One vector is turned by the same rotation once a step. Each row is the vector after some number of steps, and that number follows the row.
The counts run from 0 to 480.
[139 138 153 138 138 154 121 142 122 141 182 143 129 140 153 103 139 146
 114  93 181 110 102 196 208 138 122 119 124 149 134 156 127 162 133 162
 172 138 176 156 134 125 144  90 185 101  97 132 173 129 124 161 138 123
 141 134 150 124 144 115 149 154 118 150 152 116 133 112 108 145 104  94
 145 129 132 151 124 115 138 151 128 149 167 118  61  99  99] | 180
[168 111 106  87  81 174  96 157 135 106 116 136 106 155 123 100 159 135
 159 141 160 136 128 144 148 158 119 106 121 109  92 160 107 127 165  98
 148 147 144  95 125  93  77  93 184 106  64 138 110 153  84 162 106 160
 162 180 166 115 154  70 122 104 133 141 146 162 109 107 132 123 140 165
 139 160 143 132 129 154 132 114 121 145 127 147 111 102 128] | 319
[147 151 158 123 116 173 144  96 144 114 165 129 133 119  97  66 132 105
 106 107  90 133  94 183 178 138 144 123 101  88 123 121 117 130 155 124
 180 137 168 150 115 152 111  81 150 126  82 139  99  90  92 155 101 101
 133 153 107 127 171 104 142 115 149 183 149 112  93 103 155 104 148 122
 165 121 157 131 127 136 134 108 124 153 136 118  77 115 129] | 381
[134 128 142 112 104 159 148 163  99  88 173 112 151 156 124 110 142 108
 116 103 131 157  96 173 147 108 115 157 125 130 121 131  77 144 136 158
 152 128 118 157 116  76 109  98 111 105  79 163 104 134 106 183 108 143
 156 124 172 129 158  92 138  61 138 177  97  89  91 129 138 129 161 137
 144 157 117 147 114 158 118  89 104 117 125 110 113  77 157] | 255
[109 110 122 109 128 165 128 166  88 126 155 119 153 122 146 155 161 128
 106 145 136 133 138 158 141 134 121  96 146 151 118 125 105 156 174 142
 211 158 144 127 134  75 121 120 137 104  59 134 114 116 106 161 102 170
 132 157 109 104 190  68 148 103 106 150 157 148 152 129 151 148 145 107
 154 143 125 123 126 144 124 154 126 162 109 110  77  85 109] | 336
[154  92 152 175 137 172 118 137 116 116 133 112 124 119 181  78 141 142
 129 121 149 129 101  99 130 143 131  85 126 119 138 141 116 143 153 152
 163 137 163 128 138 146 112 118 123 120  60 146 139  60  96 141 158 167
 163 204 123 199 177 120  93 134  97 131 146 150 126 130 161 182 154 149
 127 145 147 102 138 113 116 118 139 116 140 142 116 121 138] | 1
[120 134 177 194 141 133 176 152 105 118 191 120 162 131 133 127 123  93
  99 111 162 152  85 171 169 131 106 125 134 149 130 113  66 137 102 196
 157 122 126 152  91  95 138 112 112 113  95 137 154 107 135 177 129 151
 139 133 133 146 168 141 122  81 138 143 103 110 111 148 114 148 144 152
 125 152 123 134 115 143 120 106 115 124 126 123 109  65 104] | 242
[135 145 128 112  82 143 125 159 140  97 171 111 150 154 128 133 143 100
 125  95 140 148  98 157 144 147 101 107 151 147 118 164  90 172 146 140
 139 118 136  94 117 101  85  92 166  75  92 109 129 165 121 179 134 146
 157 133 126 136 147  95 136  94 164 172 120 145 131  81 144  91 139 156
 161 113 114 176 120 160 140  88 126 122 149 120 149  54 116] | 307
[117  92 179 164 146 172 177 107 129 159 161 113 135 117 166 119 146 125
 100 137 129 128 125 162 148 147 105 114 115 163 133 114 135 131 148 180
 173 151 165 168 122 128 136 126 126 128  92 150 170  89 113 167 128 137
 111 182 127 146 198 136 173 125 118 127 170 151 155 122 147 159 146 141
 139 161 109 153 155 148  98 135 118 164 110 111  81  96 111] | 448
[130  99 187 155 140 147 154 124 143 128 156 101 121 138 175  78 137 112
  99  64 137  95 111 112 170 165 116  86 120 158 131 143 157 151  98 177
 177 131 153 156 117 160 108  78 163 107 100 119 195  85 121 156 186 122
 114 172 116 169 172 137 161 160 103 129 139 147 130 132 129 160 129 155
 111 105 129 130 132 114 133 135 166 127 157 143 139 106 106] | 177
[115 112 173 183 142 129 158 170  82 122 191 126 186 154 149 132 147  94
 104 106 137 128  93 139 145 142  83 122 150 157 141 117  84 146 100 200
 161 143 107 154 122  98 137 122 111 100  95 120 155  91 131 153 149 153
 139 125 119 135 175 116 133  86 120 133 107 109 136 138 148 154 145 148
 114 150 125 127 131 137 118 110 123  95 127 111 124  52 124] | 241
[116 130 139 169 145 163 129 129 115 144 162 162 165  91 130 125 134 131
 114 173 143 127 111 158 143 156 135 101 128 131 146 125  96 141 126 151
 197 176 163 113 138 151 109 119 141  84  67 126 129  82 113 125 114 151
 133 154 104 130 175 118 111 118  97 156 150 132 141 110 145 164 141 130
 133 133 161 102 135 126 114 120 123 130 101 127  62  49 103] | 116
[124 113 149 176 136 153 150 131 110  88 147 112 147 150 180 105 110 122
 103 156 125 165 114 135 130 143 126 108 135 122 153 121  62 122 142 172
 172 115 156 137 120  80 111  99 118 110  72 154 107  85  88 183 109 179
 137 190 111 171 171 103 120 113  95 129 132 116 144 165 139 167 164 131
 147 139 136 156 127 144 128 127 113 127 121 119 110 111 119] | 235
[118 119 162 141 119 180 143  98 160 118 166 127 112  91 113  77 120 128
 103 132 149 131  96 157 166 112 142 122 111 109 146 154 123 102 136 163
 195 151 155 135 113 161 120  88 142 128  75 147 169  94 106 135 150 128
 121 206 147 156 140 159 132 130 119 162 161 136  94 110 126 175 157 176
  93 142 134 101 123 141 117  96 141 132 128 106  97  99 111] | 280
[144 109 161 134 150 147 181 105 117 157 173 124 134 110 121  62 147  88
 121 113 104  99 118 164 159 186 115 115  80 151 101 120 147 138  91 138
 161 149 151 173 117 161  80  92 124 117 100 152 124  99 121 135 128 120
 114 138 131 121 181 135 164  98 121 146 131 135 125 114 175 114 151 181
 126 129 140 138 124 151  93  99 120 119 119 142  97  62 129] | 146
[134 127 134 118 128 151 170 165  87 124 170  76 140 139 148 111 140  68
 124 103 127 142 104 114 137 159 107  94 103 164  78 132 101 155  95 160
 160 112 121 151  70  99  88  96 115 110  91 158 143 123 132 163 125 168
 142  98 109 132 172 106 143  94 126 129 109 136  82 157 147 105 139 164
 131 108 130 120 102 153 140 134 153 114 145 164 127  94 109] | 140
[156 115 163  79 131 183 131 108 143 149 127 106 100 139 138  52 122 120
 105 100 132 132 114 154 196 154 141  69  90 127 119 136 157 144 133 141
 178 114 140 145 107 150 113  86 161 147  77 139 148 111 109 172 112 122
 108 182 124 156 170 145 131 146 120 138 167 142  90 129 118 117 160 158
 159 115 104 157 105 148 122 129 131 159 154 132  87 156 112] | 163
[154 104 156 109 133 150 163 107 119 155 162 143 140 132 105  68 154  87
 132  97  95 112 101 167 167 188 104 110  98 137 109 132 149 145  97 137
 146 150 126 142 123 159  83 106 153 112 101 123 135 100 124 145 132 119
 112 126 113 123 187 134 142 100 122 157 119 136 119 117 166  89 151 191
 154 123 140 160 125 159 101  96 115  98 135 136  96  63 140] | 145
[135 114 149 155 113 173 139 107 160 134 132 142 118 107 106  88 138 118
 119 173 127 114 138 178 171 155 124  91 133 116 122 103 110  98 171 139
 172 149 149 101 105 138  92  84 189 127  81 127 144 116 106 149 102 134
 113 201 126 127 184 120 136 113 127 142 173 173 126 121 131 132 148 181
 130 142 137 130 138 149 129 115 123 162  94 140  97  83  86] | 331
[118 130 122 116  89 183 120 156 156  85 139 116 111 123 152 121 100 121
  84 121 134 166  87 119 142  98 149 114 141 117 150 157  79 144 141 171
 188 123 135  89  98 117 108  88 153  93  48 148 151 131 113 160 123 136
 135 178 131 177 142 104 109 128 124 172 154 136  97 117 113 155 159 135
 136 116 118 117 113 134 138 111 154 116 146 119 128 102 104] | 287
[106 130 189 131 134 149 153 123 105 134 193 116 161 165 165 121 146 131
 107  76 143 135 121 165 162 132  78 116 140 147 148 147 111 127 125 191
 182 134 134 161 133  67 146 107 134 113 110 116 148  95 102 188 119 149
 108 163 122 131 152 127 169 115 120 158 127  92 144 134 115 146 150 109
 137 134 100 169 130 148 131 110 108 158 127  81 119  89 108] | 461
[173 101 144 134 112 187 140 104 152 118 139 123 115 126 120  55 143 118
 123 117 100 122  99 132 151 144 149  78  87 101 117 129 150 138 152 140
 154 135 154 124  87 185 100  99 161 130  58 136 130  67 120 136 134 122
 148 172 121 172 186 114 122 128 123 153 162 143 103 105 167 134 134 157
 145 144 157 118 135 111 116 129 152 130 146 171  91 140 151] | 383
[142 131 148 136  90 144 140 141 138 135 204 122 108 163 161 110 150 122
 136  93 186 104 114 139 137 119 105  75 126 150 133 158 136 144  92 175
 144 121 111 121  98 133 118  81 167 106 109  88 197 145 124 164 154 160
 155 163 180 133 136 153 127 112 118 128 134 120 114  89 112 125 118 172
  94 155 113 131 124 121 129 113 128 144 139 165 135  92 102] | 75
[126 103 138 110 127 167 120 154  78 171 150 128 144 120 158 142 175 143
 135 148 147 125 152 151 133 160 113  75 133 155 114 132 137 145 166 132
 202 174 137 131 151 102 111 113 124 106  76 124 138 112 106 157  92 168
 129 157 138  92 187  91 136 120  96 139 159 137 144 121 152 161 144 122
 151 156 127 122 140 146 114 147 123 179 103 118  68  81 113] | 335
[173 129 116 126  93 168 132 149 117  86 162 122 102 163 126  80 131 111
 124 125 123 134 125 147 147 136 154 102 105 108 101 112  98 153 137 143
 154 102 146 147  78 104  84  70 156 111  57 156 102 123 110 168  91 166
 154 142 169 130 155  75 139 105 122 150 137 106  82 143 117 109 132 134
 145 151 147 126 108 124 146 137 127 140 152 189  89 136 123] | 369
[142 128 144 176 151 179 146 126 101 120 171 119 137 101 162 115 118 108
 125 154 179 167  82 132 150 155 129 129 104 136 119 160  72 154 118 199
 167 135 182 149 100 117 110 119  96  85  86 180 149  99 107 157 149 176
 141 148 127 172 146 135 121 128 115 122 126 133 121 152 127 155 110 131
 137 139 142 153 116 134 112 120 130  96 159 131  84  91  97] | 15
[117 142 146 106  96 155 147 120 100 136 208 136 155 141 127 140 162 124
 140 101 144 144  94 167 152 133  82 113 137 137 126 189 109 132 110 200
 168 149 144 139 118  95 122  94 139  74 122 133 155 125 100 172 120 153
 123 135 143 104 136 126 181 116 138 169 123 108 136  99 118 104 135 118
 140 124 133 153 131 130 144  93 120 133 140 108  96  73  83] | 78
[167  95 158 178 125 163 118 150 144 116 127 138 152 138 144 113 152 129
 115 131 126 127 114 152 140 132 119  98 145 126 146 105 120 153 190 132
 135 146 142 107 135 141 134 149 152 114  48 119 131 105 125 146 128 125
 175 172 113 158 206  84 110 100 123 154 161 169 153  97 169 164 139 150
 149 177 117 137 151 123 102 133 125 142 113 132 104  86 158] | 219
[103 131 177 151 125 151 152 119 129 105 182 126 159 160 143 113 130 122
 106 105 127 151 101 164 172 126  82 123 152 136 155 133 105 125 128 207
 180 115 151 155 112  65 134 111 182 118 104 138 143  93 104 185 119 139
 112 171 103 151 145 116 168 119 130 155 146 110 157 139 118 146 146 125
 140 120 130 173 130 142 144 117 119 139 137  81 113  97 107] | 462
[162 124 143 126 124 156 149 119 107 157 196 169 131 170 131  76 164 133
 140  99 142  79 115 178 180 153 130  85 100 118 112 143 154 148  99 143
 137 148 125 163 126 158 101  98 181 114  98 106 127 100 117 148 121 135
 147 134 165 112 152 122 120 108 105 141 134  94 127 100 135 103 109 154
 134 157 149 147 121 107 102 111  98 125 155 164  63  87 134] | 364
[180 118 120  64 127 184 128 146  97 151 142 134 119 146 132  86 165 119
 129 119 155 131 111 175 169 156 141 104  79 143  84 148 134 180 140 123
 153 142 142 145 112 135  96 116 138 125  72 154 123 138 131 171  97 142
 151 124 167 114 173 105 116 117 115 135 143 116  84 129 144 119 128 148
 184 161 116 152 111 154 111 148 114 132 152 147  48 130 140] | 150
[133  93 134  85 120 179 141 116 141 121 126 119 111 144 149 101 133 125
  99 145 108 138 122 144 139 134 133  99 106 136 155 128 120 139 167 130
 155 137 129 107 134 123 104 109 152 118  55 135 134 115 103 165 104 131
 109 208 128 176 173 130 133 113 113 149 165 146 135 105 141 149 165 158
 172 145  89 170 140 178  92  93 108 141 113 114 111 101 141] | 50
[150 124 143 148 118 150 157 121 123 120 172 154 130 146 108  55 133 118
 145 100 141 102  96 151 181 152 117 101 116  98 107 129 113 110  78 171
 146 134 129 151  86 117 105  68 210 124 102 139 147 100 112 154 131 147
 116 139 136 121 154 109 136 115 111 138 129 110 101 132 114 128 122 170
  96 136 190 114 104 114 157 114 130 108 147 163 104 110 101] | 362
[103 117 168  98 122 175 142 102 134 130 163 100 150 109 124  82 134 123
 104  91 110 136  89 123 151 120  95 102 118 126 141 167 138 123 137 163
 191 141 148 139 123 129 113 105 143 124  93 127 140  82 112 146 150 127
  90 182  99 165 155 147 144 114 118 172 141 139 127  93 157 141 185 158
 140 106 116 129 120 161 117  72 135 124 146  80 136 101 125] | 278
[174 127 155 112 103 157 103 133 141 116 155 131 132 182 151  72 147 128
 158  53 154 123  95 162 192 175  87 107 145 123 107 188 122 152 119 145
 117 124 155 135 115 117 111  81 176 119 125 114 153 135 101 189 137 125
 169 150 133 143 147 102 145 126 153 154 127 144 111 122 108 101 108 146
 153 125 146 176 126 126 154 125 121 141 178 131 138 121 122] | 194
[110 103 167  95 126 154 149 160 116 152 168  98 146 153 155 157 145 116
  85  97 122 141 105 135 133 114  88  79 146 179 151 155 119 174 138 189
 190 133  95 108 103 110 135 126 121 106  83 109 184 116 151 184 126 134
 109 154 127 153 187 131 148 107 117 149 145 126 133 111 129 143 158 145
 158 134  77 152 132 164 114 110 126 141 126  97 124  82 113] | 57
[144 106 132  81 105 190 111 116 105 115 146 119 104 139 103  70 148 142
 137 129 139 154 101 138 154 119 135 132  98  97 118 166 117 104 143 150
 181 141 134 154 110 118 103 101 121 134  84 187 119 109  81 149 100 156
 127 184 176 131 151 113 133 109 130 152 140 122  78 135 127 158 169 165
 133 166 140 106 124 146 122 100 123 125 127 113  85 132 141] | 267
[135 123 112 134 104 161 120 172  83 130 169 101 122 137 164 151 168 134
 144 113 185 141 102 121 115 147 108 116 126 150  94 199  95 160 118 170
 170 157 135 118 124  99  99  98  98  67  88 154 167 154 105 153 148 185
 167 138 193 114 136  95 144 132 107 141 124 141 104 136 130 155 113 138
 122 147 146  99 122 126 137 127 152 111 143 139 111  60 103] | 304
[161 106 133 117 141 158 133 124  90 153 158 128 127 128 138  97 177 140
 144 127 155 132 112 154 147 170 110 140 103 148  99 164 137 146 149 116
 138 172 158 163 155 125 106 125 100  95  94 175 133 107  91 145 145 158
 149 159 177 122 160 123 144 110 119 131 128 151 126 123 173 156 143 168
 142 183 129 129 136 164  82  96 104 106 119 110  85  56 148] | 33
